One turn moves every row onto another: examples first, then more rows asked
k707: [ 1.59 -0.54 -0.21  1.22 -2.28  1.36  3.48 -1.51  0.13  0.45  1.59  3.36
  3.16  0.46  3.16 -0.47  0.37 -0.62  0.44 -1.21  0.81 -0.54  2.79  0.75
  0.17  2.32  0.37  0.57 -2.12  0.30  1.63  0.46  0.70 -0.20  3.28 -1.15
 -1.77  1.88 -0.71  0.99 -2.89]
k341: [ 0.88  1.95  0.07  1.94 -0.67  0.00  1.54  0.93 -0.25 -0.96  0.83  2.60
  3.53 -1.07 -2.34  0.08  1.13 -0.08 -4.54  0.49  1.40 -0.22 -0.12  2.09
  0.41 -0.16 -0.66  1.66 -2.41 -0.49  0.69  2.29  1.86 -2.09  1.66  0.13
 -5.06 -0.24 -0.82  1.74 -0.56]
k310: [-0.50 -1.08 -0.84 -1.87 -0.52  0.80 -3.26 -2.37 -1.92 -5.08 -1.82  2.20
  2.81  1.24 -1.81  1.19 -1.86  0.75 -5.04  1.95 -1.72 -2.65  1.34  0.36
  0.92  3.11 -0.16 -1.03 -2.02  0.17 -0.58 -1.20  3.20  1.84  1.56  1.31
 -1.94 -2.31  0.83  0.56 -0.67]
k390: [-0.64  0.53  3.35 -2.44  0.81  1.03  1.18 -1.15 -2.18 -3.75  0.26 -1.40
  3.61 -4.07  0.32 -0.43 -0.54  0.97 -0.97  1.57 -0.65 -0.95  2.96  0.58
 -2.81  1.16 -2.42 -0.13  0.19 -1.52 -1.30 -6.47  2.03 -1.06  0.85  1.04
 -2.04 -1.36 -1.15  0.51 -1.18]
k275: [ 0.99 -0.71 -1.52 -1.34 -0.36  0.87 -4.84  0.29 -0.49 -4.04 -1.78  2.60
 -0.85  0.13 -0.17  0.21 -2.67 -1.00 -5.45  1.09 -0.05  0.65  0.15 -0.31
  2.85  0.09 -0.55 -1.45 -0.14 -0.23 -0.53 -1.12  1.06  1.33  1.69  2.21
 -0.63  0.46  0.01  0.10 -1.07]
k15: [ 0.83 -1.01 -3.92 -0.79  1.13 -0.21  0.66 -1.86  1.33  1.72  2.14  4.10
 -3.24 -0.68  1.93 -1.13 -0.19 -1.01  3.05  1.61 -0.62 -0.37 -0.16 -0.12
 -1.75 -0.28 -0.68 -0.30 -1.36 -2.53 -1.12  2.43 -1.95 -1.73  0.88  1.31
 -0.80  0.57 -0.95  0.95  0.15]
k455: [ 1.38 -2.23  2.19 -1.13  0.99  1.45 -1.10 -0.38 -3.73 -0.74  0.06 -1.07
 -0.05 -1.85 -1.23 -1.17 -1.26 -0.50  2.63  2.83 -0.85 -2.91  0.40  1.92
 -4.18  0.29 -1.13 -1.76  0.37  0.95 -1.36 -3.91  3.66 -2.28 -1.44  0.51
 -0.46 -0.39 -2.79 -0.85 -0.09]
k649: [-2.14 -0.59  2.06 -0.69 -3.18  1.65  4.07 -1.15 -1.54 -0.20  0.20 -1.15
 -0.96 -3.35  1.07 -1.05  0.04  0.01  4.28  1.42 -0.68 -0.50  0.50 -2.32
 -1.26  1.50 -0.70 -0.74 -1.66  2.91 -0.85  0.11  2.01  3.98  2.08  2.44
 -0.59 -1.77 -2.15  1.21 -0.22]
k799: [ 3.79  0.62 -2.35 -2.24  1.17 -0.69  2.00 -1.92 -0.94  0.76  1.07  2.87
 -3.39 -1.52 -3.46 -0.59 -1.13 -0.01 -2.93  1.72  0.61 -0.90 -2.32  0.49
  0.64  1.06  1.40 -0.70 -0.01 -0.51 -0.53  2.24  1.37 -2.25  0.06  2.76
 -0.78 -1.26  0.42  0.46 -1.23]
k34: [-2.63 -0.56  0.35 -1.08 -1.93  0.53  3.23  0.00 -1.09 -0.78  0.25 -1.64
 -1.85 -4.23  0.73 -0.51 -0.64  0.00  5.52  2.25 -0.55  0.82  0.67 -0.90
 -1.35  0.04 -0.81  0.00  0.41  1.67 -1.04  0.35  0.31  3.39  1.77  2.67
 -0.63 -2.09 -0.11  0.64 -1.70]
k598: [ 1.45 -0.51  2.20 -0.77  0.08  0.45 -0.03  0.52 -1.87 -2.58 -0.85 -1.89
  1.44 -1.27  1.38 -0.42 -1.99 -2.61 -0.20 -1.43  0.96  1.14 -0.01 -1.25
 -2.75 -2.09 -2.48 -0.42 -0.01 -0.93 -2.06 -5.71  2.74 -0.26  0.28  0.50
  1.44 -0.66 -2.39 -0.02  0.91]
k321: [-2.72 -0.70 -0.66 -0.89  1.77 -0.59  0.12  0.01 -0.07 -1.36 -2.62 -1.96
  1.98 -1.81 -1.77 -0.07  4.00 -0.56 -2.70 -1.80  1.09  2.82  0.98  0.05
 -1.23  0.80 -1.35 -1.18  0.62  1.82 -1.08 -3.48  2.19  0.78  4.50  1.71
 -0.45  0.67  1.70  1.52 -2.04]
k924: [ 0.37 -1.06 -2.69 -3.89  0.46 -1.49  0.33 -2.21 -0.17  0.82  0.57  3.95
  3.48 -0.29  1.11 -2.18 -0.17  2.54  0.73  2.61 -1.07 -1.84  0.03 -1.49
 -0.15  3.69  0.65 -2.40  1.30 -0.37  0.26 -0.17  0.82  0.29 -2.24  2.99
  2.65  1.08 -2.77  0.00 -3.31]
k399: [-0.57  0.42  0.46  0.23  0.59  0.12  3.21 -2.79 -0.95  2.46  1.81  2.01
  0.78  2.08 -0.98 -1.94  1.84  1.13  1.09  1.83 -3.45 -3.14  0.83 -0.90
 -0.34  4.93  2.27 -1.74 -2.37 -1.10 -1.85  0.47 -1.38 -0.64  2.30  1.01
 -0.19 -3.00 -2.45  2.18  0.51]
k696: [-3.30  1.73  1.16 -0.98  0.97  0.99 -0.93  1.47  1.19 -1.31  2.53  2.81
  4.83  0.50  3.22 -1.73  1.62  0.31 -1.95  1.77 -1.03  0.16  0.67  0.42
 -0.38  1.20 -1.58 -0.32  0.19 -1.14 -1.51  2.00 -1.00  1.89  0.41  1.93
 -0.02 -1.39 -4.52  0.65 -3.38]
k238: [-1.94  1.20 -1.57  1.59 -4.98 -0.06  2.36  0.77  0.54  1.27  0.13 -1.02
 -0.26 -3.66  1.09 -1.32 -1.43  1.62  3.70  0.96 -1.22  0.11  1.84 -2.42
 -2.65  1.34 -1.98  0.51 -0.12 -0.35  1.19 -2.19  0.81  0.93  0.46  1.55
 -2.20 -0.64 -2.28  0.50  1.07]
k232: [-2.30 -0.94 -0.92 -0.47 -0.06  0.52 -0.36 -0.85 -1.19 -0.08 -2.50  0.67
  2.46 -1.74 -1.04  0.82  2.32 -1.08 -2.05 -2.21  2.20  1.72  1.27  1.26
 -3.46  0.97 -2.17  0.41 -2.16  2.90 -0.38 -3.28  5.17  0.69  3.90  0.68
 -2.10  0.63  0.12  1.84 -2.30]
k756: [-2.98  0.99 -1.27  1.43 -2.85  0.02  2.75  0.41  0.24  0.05  0.15 -2.81
  0.89 -2.32 -0.65 -2.09 -0.16  1.86  4.15  0.59 -2.61 -1.24  1.61 -4.39
 -1.98  0.52 -0.92  0.36  0.92  0.28  0.36 -1.87  0.71  1.50 -0.10  1.04
 -0.91 -1.32 -1.20  0.99  1.85]
k702: [-0.07 -3.18 -0.36 -2.07  0.69 -1.30 -2.50  0.59  0.41 -2.85 -2.38  2.38
  0.86  0.51 -1.49 -0.21  1.78  0.98 -5.02  5.01  0.00 -1.74  0.82 -0.97
 -0.73  1.75 -1.28 -0.32 -0.48  0.12 -2.21 -0.74 -1.51 -1.29  0.29  4.67
 -0.34 -1.85  1.02  0.42  2.51]
k182: [-0.20 -1.46  2.52 -2.67  1.32 -0.69  0.48 -0.14 -1.65 -1.78 -1.07 -2.38
 -0.44 -3.11 -0.59  0.20 -0.73 -0.17 -0.01  4.19 -0.61 -0.64  0.12 -0.02
 -2.39 -0.04 -2.35 -4.25 -0.95 -1.19 -1.64 -4.59 -0.67 -1.28  1.76  1.72
  0.18 -0.46 -5.32  0.88  2.28]
k679: [-2.19  0.10 -2.74 -1.23  1.90  0.02 -2.50 -0.39 -0.28  3.46 -0.50 -0.29
 -5.40 -0.86 -2.61 -0.44  0.15 -0.91 -2.12  1.03 -0.59  0.07 -0.04  0.13
 -4.77  1.27 -0.89 -1.82 -0.21  0.86 -0.84 -2.81  1.45 -1.56  1.90  2.41
 -0.91 -0.66 -2.41  0.72 -0.84]
k431: [-2.27 -0.50 -0.41 -0.87  0.07  0.65 -0.94  0.55  1.05 -2.06  2.05  2.29
  5.34  2.26  3.99 -0.96  1.49 -0.91 -0.54  0.52 -0.67 -0.35 -0.46  0.40
 -2.81  1.12 -1.89  0.04 -0.37 -1.22 -1.63  3.23  1.25  2.12 -0.75  1.29
  0.90 -1.85 -3.28 -0.40 -2.06]
k957: [-0.63 -0.32 -3.16 -3.86  0.53 -2.95  0.34 -1.79 -0.13  1.37 -0.58  4.62
  3.56  0.70  0.63 -0.47 -2.08  1.54  0.76  2.37 -0.41 -0.55 -0.46 -2.21
 -0.25  1.98  0.00 -2.27 -0.81 -0.35 -0.05 -0.45  0.16  1.04 -0.92  2.22
  3.35 -0.08 -4.94  1.59 -1.94]
k124: [ 1.24  0.52 -1.08  1.73  0.31 -1.57  2.09  0.93  0.73 -2.78 -0.28 -0.57
  3.62  0.82 -2.48  0.28  2.60 -0.91 -4.16 -0.19  0.60  0.63 -1.94  0.67
  0.34 -0.43 -0.38  0.23 -0.55 -1.65 -0.28  3.06  0.95 -1.18  1.40  0.53
 -2.27 -1.16  1.02  0.52  1.71]
k403: [-0.47  3.40 -1.57 -0.19  2.14 -1.47  2.39 -2.48  1.60 -1.74  0.50  1.33
  3.74  0.95 -0.14  0.95  2.42 -0.45  2.25  0.05 -1.22  1.17  0.91 -0.23
  1.49 -0.29 -1.31 -0.45 -0.63 -0.96 -0.63  0.55 -1.81  1.82  2.83  0.72
  1.24 -0.75  2.05  1.95  0.43]
k335: [ 1.95 -0.43 -1.78 -2.81  0.97 -1.48  4.19 -3.55 -1.34 -0.18  0.34  2.32
 -1.02 -0.46 -3.96  0.72 -1.12  0.56 -4.17  2.24  0.19 -2.42 -1.68 -1.23
 -0.09  2.31  1.83 -1.31 -3.08 -0.49 -0.45  1.93  1.61 -1.30  2.00  1.69
 -1.09 -3.24 -1.63  2.42  0.54]
k815: [ 0.60 -3.26  0.31 -0.24 -0.84  0.31 -3.52  1.63 -1.79  0.06 -2.12  5.11
  0.62  1.77 -1.63 -0.48 -1.04 -0.18 -4.22  3.45  1.15 -2.35  1.08  0.10
 -1.34  1.06 -0.23  1.62 -2.04  2.49 -1.55 -1.08  1.16 -1.78 -0.55  2.85
 -1.17 -1.90 -1.00  0.74  0.70]
k277: [-2.73 -1.98 -2.24 -2.06  1.60  0.49 -0.66 -2.65 -0.41  1.57 -0.39 -1.92
 -2.97 -0.27 -2.77 -0.53  2.22  0.42 -3.06  1.37 -1.91 -2.94  0.59 -1.14
 -5.83  3.90 -0.30 -2.48 -1.16  0.85 -0.64 -2.27  2.68 -1.24  2.25  2.06
 -1.50 -1.14 -2.03  0.95  0.31]

k403 goes to k15
k34 goes to k238
Now find these:
k275 goes to k815
k696 goes to k957
k679 goes to k232
k598 goes to k455
k341 goes to k335

One turn moves every row onto another: examples first, then more rows asked
k225: [ 2.44  3.65  1.53  0.16  0.25  1.22  2.76  2.13  4.26 -1.44  3.35 -3.43
  0.78  1.27  3.81  0.63 -4.17  1.79  0.93 -0.29  3.41  3.87 -1.46  7.43]
k165: [ 3.47 -0.58  2.25  2.18 -1.44 -1.50  5.13 -0.08  1.71  1.35  2.44 -4.68
  3.19  0.78  3.55  1.34 -2.91  1.49  1.17 -1.37 -0.36 -0.45  0.92  4.06]
k218: [-1.45 -1.45  1.00 -0.38  1.01 -1.20  3.12  1.97  0.69  0.26  3.64 -3.42
  1.74 -0.05  7.26 -3.31 -1.45 -0.79  2.47 -4.05 -2.25 -0.72 -3.71  5.92]
k563: [ 0.55  2.80 -0.24 -0.59  0.27  0.03  0.95  4.45  4.12  1.12  3.82 -0.39
  0.33 -2.93  0.60 -0.39 -1.50  0.82  3.80 -0.71 -1.15 -1.64 -4.21  3.77]
k195: [-0.04  1.70  0.49 -0.76 -0.16  0.12  1.02  5.54  3.95  2.14  3.29 -0.64
  0.69 -2.73  1.88 -0.70 -1.78 -0.03  4.16 -1.32 -0.81 -0.44 -3.53  2.67]
k229: [-1.55  2.02  2.32  3.61 -0.34 -3.08  3.21  4.90  3.58  0.84  2.10 -3.32
 -0.29  1.86  6.17 -0.10 -1.48 -0.71  0.99 -4.29 -0.87 -2.27 -1.48  6.20]
k538: [-2.87  4.16 -0.57  1.02 -0.02 -1.93  3.66  2.95  4.21  1.58  2.68  0.67
 -0.66 -0.75  1.62 -3.68  0.77  2.89  1.60 -0.94 -0.19  2.99 -5.15  5.02]
k753: [ 3.12  2.86  2.18 -0.43 -0.87  0.73  2.27  3.51  3.56 -0.40  3.01 -4.45
  1.03  1.29  3.97 -0.36 -3.70  0.98  1.21 -0.90  3.96  4.00 -0.66  7.26]
k210: [-0.94 -0.54  2.78 -1.07  2.98 -0.85  2.56  1.00  1.78  0.61  2.92 -3.73
  2.13 -0.35  5.39 -4.01 -0.79  0.26  3.01 -4.12 -1.42 -0.33 -3.62  6.35]
k867: [-1.69  3.81 -0.46  0.19 -1.18 -1.78  1.69  1.78  3.60  1.90  2.91 -0.23
 -1.88 -1.32  1.88 -4.23  1.57  1.30  2.24 -1.18 -0.47  3.73 -4.92  4.85]
k382: [-1.85  3.96 -0.05  1.02  0.61 -1.45  2.56  2.55  4.18  0.28  2.80  0.21
 -1.26 -1.63  2.64 -4.67  1.29  2.00  2.06 -1.00  1.19  4.38 -4.59  4.51]
k533: [ 3.30  0.23  1.66  1.69 -2.34 -0.34  4.20  0.32  1.07  0.95  2.25 -5.39
  0.94  0.43  5.07  0.72 -3.94  1.07  1.77 -1.50  0.78 -0.61  1.21  3.54]
k704: [-2.14  4.26 -0.52 -0.56 -0.31 -1.31  1.94  1.03  3.14  1.63  2.06  0.20
 -1.59 -0.40  3.11 -4.38  1.44  3.26  2.87 -0.36 -0.34  2.30 -4.80  5.70]
k556: [-0.89 -0.62  2.19 -0.86  2.12 -2.05  2.30  1.65  2.27  2.23  4.43 -3.36
  0.95 -0.90  5.92 -2.59 -1.15 -0.92  3.23 -4.63 -1.94  0.24 -4.35  6.64]
k498: [-1.06  0.05 -0.43  0.85  0.26  0.41  4.27  2.11  4.01  3.19  2.58 -0.87
 -1.82  0.49  0.08 -1.82 -2.76  1.14 -4.21 -1.54  0.22  0.20 -3.34  6.20]
k567: [ 1.32  1.89 -3.10  3.77 -0.54 -1.65  1.80  1.89  2.97  2.25  4.10  0.66
  0.00  1.42  1.32  1.23 -0.41  0.47 -0.24  0.63  2.81  2.02  1.38  5.89]
k361: [-0.06  1.06 -2.57  5.15  0.98 -1.29  2.62  1.85  2.74  1.77  3.98  0.85
 -1.28  2.37  1.87 -0.97 -0.61  0.78  0.52  1.53  2.23  2.66  0.89  5.27]
k41: [-1.18 -0.06 -1.24  1.58  0.34  1.11  4.78  2.31  4.29  2.50  3.19 -2.23
 -1.63  1.64  0.33 -2.44 -3.46  1.47 -3.88 -0.44 -0.52  0.67 -1.99  5.98]
k591: [-1.85 -1.97  1.96 -0.47  1.82 -1.59  3.34  0.08  2.42  0.19  3.58 -3.05
  2.57 -0.53  6.37 -1.95 -0.95  0.15  1.95 -5.10 -1.46 -0.03 -3.20  5.41]
k636: [ 1.20  1.10 -3.02  3.86  0.78 -1.09  1.83  2.18  3.37  0.72  2.89 -0.04
 -0.37  1.56  1.47 -0.44 -0.81  1.65 -1.24  1.65  3.49  1.28  1.56  5.79]
k282: [ 0.55  0.93 -2.01  5.29  0.69 -1.33  2.24  2.05  3.26  1.94  4.78 -0.16
 -0.22  2.20  1.05  0.11 -0.35  2.62 -1.10  0.48  3.04  2.08  0.25  5.35]
k766: [ 4.25  0.28  0.67  2.10 -1.46 -2.12  4.54  0.22  0.92  2.29  1.97 -4.66
  2.62 -1.13  3.70  0.55 -2.74  1.21  1.85 -1.35  2.02  0.36  1.20  4.08]
k352: [ 3.81 -0.32  1.66  0.71 -1.88 -1.52  3.88 -0.25  1.50  0.86  4.21 -3.70
  1.81 -0.42  4.81  1.61 -3.36  1.23  2.10 -0.06  0.49 -0.62  0.70  3.30]
k914: [-3.64  4.67 -0.96  0.86 -0.53 -0.76  3.04  2.33  3.09  1.37  2.46  0.45
 -2.14 -0.09  3.08 -4.87  0.88  1.68  1.89 -1.80  0.32  2.93 -3.63  4.90]
k830: [-1.08 -1.68  2.30  0.28  1.76 -1.80  3.60  1.16  1.35  1.87  3.33 -4.02
  1.47 -0.33  5.99 -3.59 -1.49  0.24  1.63 -3.24 -2.99  0.16 -4.75  6.97]
k206: [ 0.37  1.85 -3.27  5.12 -0.26 -1.79  2.13  1.93  3.10  1.89  3.26 -0.12
 -0.93  1.60  2.98 -0.35  0.11  1.88 -1.71  0.25  3.30  0.65  1.23  4.88]
k183: [-0.70  2.56  1.39  3.59  0.15 -2.71  2.85  4.95  3.89  1.51  1.39 -4.62
 -0.19  2.25  6.75 -0.88 -2.42 -0.35  1.33 -2.97 -1.43 -1.98 -0.23  6.81]
k519: [ 4.16  0.59  1.73  1.14 -1.14 -1.94  4.85  0.33  1.87  0.28  2.90 -4.59
  2.35 -0.47  4.34 -0.11 -3.13  2.40  1.85 -0.65  1.82 -0.90  1.55  4.22]

k218 goes to k519
k556 goes to k533
Now find these:
k591 goes to k766
k382 goes to k830
k41 goes to k563
k210 goes to k165
k195 goes to k183

